(in the rows, 128 means zero)
Each path below is one point turned by a fixed rotation once a step. After each direction that follows a path, write how fast that rotation turns it, in deg/step (0 if it stays still).
Each turn is a multiple of 5 degrees from 10 to 175, or 0.
Each row of a path follows its step; steps can be skipped.
Path 1:
step 4: [126 133 119 131 132 129 134 134 132 114 123 127 128 133 128 124 129 122
 122 117 133 126 126 124 122 138 134 121 126 130 133 127 117 124 131 129
 120 115 139 124 135 129 143 127 133 130 127 127 127 134 130 131 135 125]
step 12: [127 126 124 136 119 128 132 118 131 119 132 133 127 115 127 129 117 132
 123 123 127 122 124 123 121 125 131 128 123 132 134 135 120 125 127 128
 123 120 135 133 120 134 130 114 134 128 122 117 126 125 133 134 131 132]
step 17: [121 136 124 131 129 133 139 131 128 112 128 133 135 132 132 129 119 122
 131 128 125 117 129 132 120 124 129 127 126 123 120 136 119 130 126 137
 126 123 128 123 132 121 144 123 128 129 127 125 121 129 132 120 125 134]
step 18: [118 130 112 128 124 140 129 129 131 117 121 128 128 125 125 128 124 129
 134 130 131 118 117 123 119 124 127 127 123 121 127 136 125 123 124 123
 124 133 126 136 121 131 128 126 122 127 128 122 124 128 129 132 144 133]
step 21: [127 134 124 136 132 136 133 125 132 109 119 133 122 125 126 125 123 122
 124 120 136 128 113 135 124 127 131 124 124 132 135 127 125 120 131 135
 128 117 124 133 127 131 132 133 132 133 132 121 135 134 126 128 129 126]
step 25: [136 125 121 140 126 130 126 130 129 117 128 137 130 128 126 130 117 132
 121 121 128 126 126 139 129 133 138 128 124 121 129 129 128 138 125 120
 120 123 134 134 134 133 136 121 136 131 126 125 126 137 139 130 130 133]
step 30: [124 135 126 130 121 131 132 118 127 115 135 135 134 124 128 136 124 121
 126 124 126 116 121 134 125 125 122 125 131 124 129 134 114 126 122 123
 127 120 126 128 121 132 133 121 135 121 121 124 135 127 123 128 138 129]
step 31: [132 128 115 122 118 137 131 130 128 113 124 131 124 121 124 126 121 133
 120 124 121 128 128 136 124 125 127 133 124 123 130 125 128 118 125 119
 123 124 137 121 120 125 130 124 130 136 122 124 125 134 132 131 139 130]
step 32: [123 142 131 126 124 125 133 128 123 111 128 133 132 136 131 132 127 125
 127 126 122 120 131 136 119 121 120 124 126 130 134 127 123 126 127 124
 122 119 124 121 134 129 127 132 127 136 130 113 123 131 133 122 136 124]
Speeds:
[129 130 129 128 127 128 132 125 127 128 128 129 128 128 129 129 130 132
 130 127 130 125 128 128 128 125 127 129 128 127 126 128 127 126 130 130
 127 130 126 128 130 129 128 129 128 127 130 127 126 129 127 128 125 127]  120
[124 128 126 127 127 127 129 128 129 130 130 130 131 128 126 127 129 127
 128 130 128 130 127 129 128 126 129 130 127 130 127 129 130 128 127 130
 127 130 128 131 128 130 131 127 124 127 128 129 130 130 128 128 128 129]  40
[128 129 129 132 129 126 127 126 126 127 125 131 128 129 126 128 129 130
 128 129 127 127 131 126 128 128 127 128 128 125 127 129 127 129 128 127
 127 128 124 130 128 129 127 127 128 128 125 130 130 127 129 126 129 129]  145
[127 132 128 127 128 129 128 127 129 129 127 127 126 127 127 126 127 127
 130 129 127 126 127 128 125 128 127 130 128 128 128 131 131 128 127 129
 130 127 128 125 130 129 129 128 128 129 128 130 127 125 129 127 129 128]  20
[129 128 127 130 128 127 128 128 126 127 127 127 130 128 130 129 128 126
 128 130 123 129 130 127 128 127 129 130 127 129 127 126 129 130 129 129
 127 131 130 125 130 129 129 130 129 129 128 129 126 130 129 126 129 125]  120
